Here are some points:
array([-0.47, -0.34, -0.01, -1.71,  0.16, -1.46, -0.67,  0.71])
array([-0.38, -0.18, -0.36,  0.86, -0.35, -1.26,  1.66,  0.39])
array([ 0.19, -0.50,  1.81, -2.76,  0.31, -0.39,  0.03,  1.50])
array([-0.41,  0.63,  0.65, -0.74,  0.79, -0.86,  0.04, -0.21])
array([ 1.07, -2.60,  0.59, -0.33, -0.30,  0.86,  3.44,  3.67])
array([-0.20, -0.20, -0.06, -0.13, -0.02,  0.71, -0.39, -0.14])
array([-0.17,  0.82, -0.33,  2.39, -0.42,  1.18, -0.91, -2.08])
array([-0.38,  0.46, -1.29,  0.99,  0.14, -0.31, -0.20, -0.36])
array([ 0.03,  0.64,  0.72, -0.87,  0.21, -0.06, -2.55, -1.44])
array([ 0.33, -0.62, -0.46,  2.23, -1.38,  0.39,  1.55,  1.71])
array([ 0.17, -0.70, -1.70,  3.46, -1.48, -0.11,  2.05, -0.51])
array([ 0.02, -0.14, -0.27, -0.38,  0.40,  1.27,  1.58,  1.06])
array([-0.47,  0.95, -0.90,  0.42, -0.14, -0.78,  0.00, -0.74])
Then 10 other points, each followed by its number:
array([-0.12, -0.57, -0.20,  0.72, -1.24, -0.63, -0.30, -1.20]) 0
array([ 0.57, -1.60, -0.13, -0.71, -0.30,  0.86,  1.12,  1.99]) 1
array([ 0.30,  0.41,  1.48, -2.73,  0.98,  0.76, -1.61,  0.40]) 2
array([-0.68,  0.09,  0.19, -1.57,  0.67,  0.03, -0.24,  0.39]) 3
array([-0.05, -0.16,  0.42,  0.13, -0.67, -0.59, -1.18, -1.37]) 4
array([-0.41,  0.09, -0.91,  1.40, -0.82,  0.40,  0.46, -0.49]) 5
array([ 0.56, -1.07,  1.20, -2.18,  0.56, -0.04, -0.29,  1.24]) 6
array([ 0.40, -0.45,  0.07, -0.03, -0.27, -0.25,  0.02,  0.80]) 7
array([ 0.12,  1.06,  0.53, -1.00,  0.39, -0.23, -0.90, -0.15]) 8
array([ 0.73, -2.37,  0.62, -2.40,  0.23,  0.05,  0.56,  2.19]) 9
Which two of these numbered points are nearest to each point below, ignoring the 2 directions in which the first points spread most? Their numbers follow each, nearest first.
array([ 0.09, -0.31, -0.21,  0.70, -0.06, -0.92,  0.47,  1.11]) > 7 8
array([-0.53,  0.54, -1.38,  1.58,  0.16,  0.78,  0.44, -1.04]) > 3 5
array([-0.47,  0.80, -0.32,  1.82, -0.53,  0.56, -1.77, -2.46]) > 6 2
array([-0.17,  0.42,  0.98, -1.36,  1.40,  1.01, -1.27, -0.16]) > 2 6
array([ 0.33, -0.81,  0.26, -0.89,  0.91,  0.82,  2.15,  1.96]) > 3 8
Now 10 new points, numbered from 0 again:
array([ 0.52, -0.08,  0.03,  1.12, -0.61,  1.07, -0.89, -1.26]) 0
array([ 0.00,  1.70, -0.23, -0.62,  0.61, -0.88, -1.49, -1.63]) 1
array([-0.09,  0.41,  0.09, -1.40,  0.41,  0.53, -1.70, -0.58]) 2
array([-1.09,  2.31, -0.80,  1.53,  0.07,  1.11, -2.24, -3.32]) 3
array([ 0.09, -0.62,  1.31, -4.88,  2.55, -0.89, -1.14,  2.53]) 4
array([ 0.74, -0.26,  0.47,  0.54, -0.20,  1.10,  1.77,  0.04]) 5
array([-0.39,  0.51,  0.04, -0.29,  1.04,  0.13, -1.40, -0.84]) 6
array([ 0.40, -1.06, -1.33,  1.98, -1.40, -0.58,  2.65,  0.81]) 7
array([ 0.00,  0.90, -0.11,  1.60, -1.44, -0.27, -2.63, -2.51]) 8
array([-0.05,  0.39, -0.58,  0.59, -0.02,  1.22,  1.62,  0.52]) 9
Which two of these numbered points are nearest to each point below, ignoring the 2 directions in which the first points spread most? Their numbers follow each, nearest first.
array([ 0.02, -0.02,  0.97, -1.12, -0.56, -0.67, -2.15, -0.44]) > 8 0
array([-0.01, -0.49, -1.53,  2.47, -1.45, -0.78,  2.76,  0.52]) > 7 1
array([ 0.72, -2.06, -0.30, -0.71, -0.55,  0.17,  1.02,  1.30]) > 2 0
array([-0.70,  0.67, -0.34, -0.28, -0.02, -1.50, -1.72, -1.18]) > 7 1
array([ 0.36, -0.62,  1.61, -2.29,  0.00, -1.68,  0.08,  0.64]) > 7 1
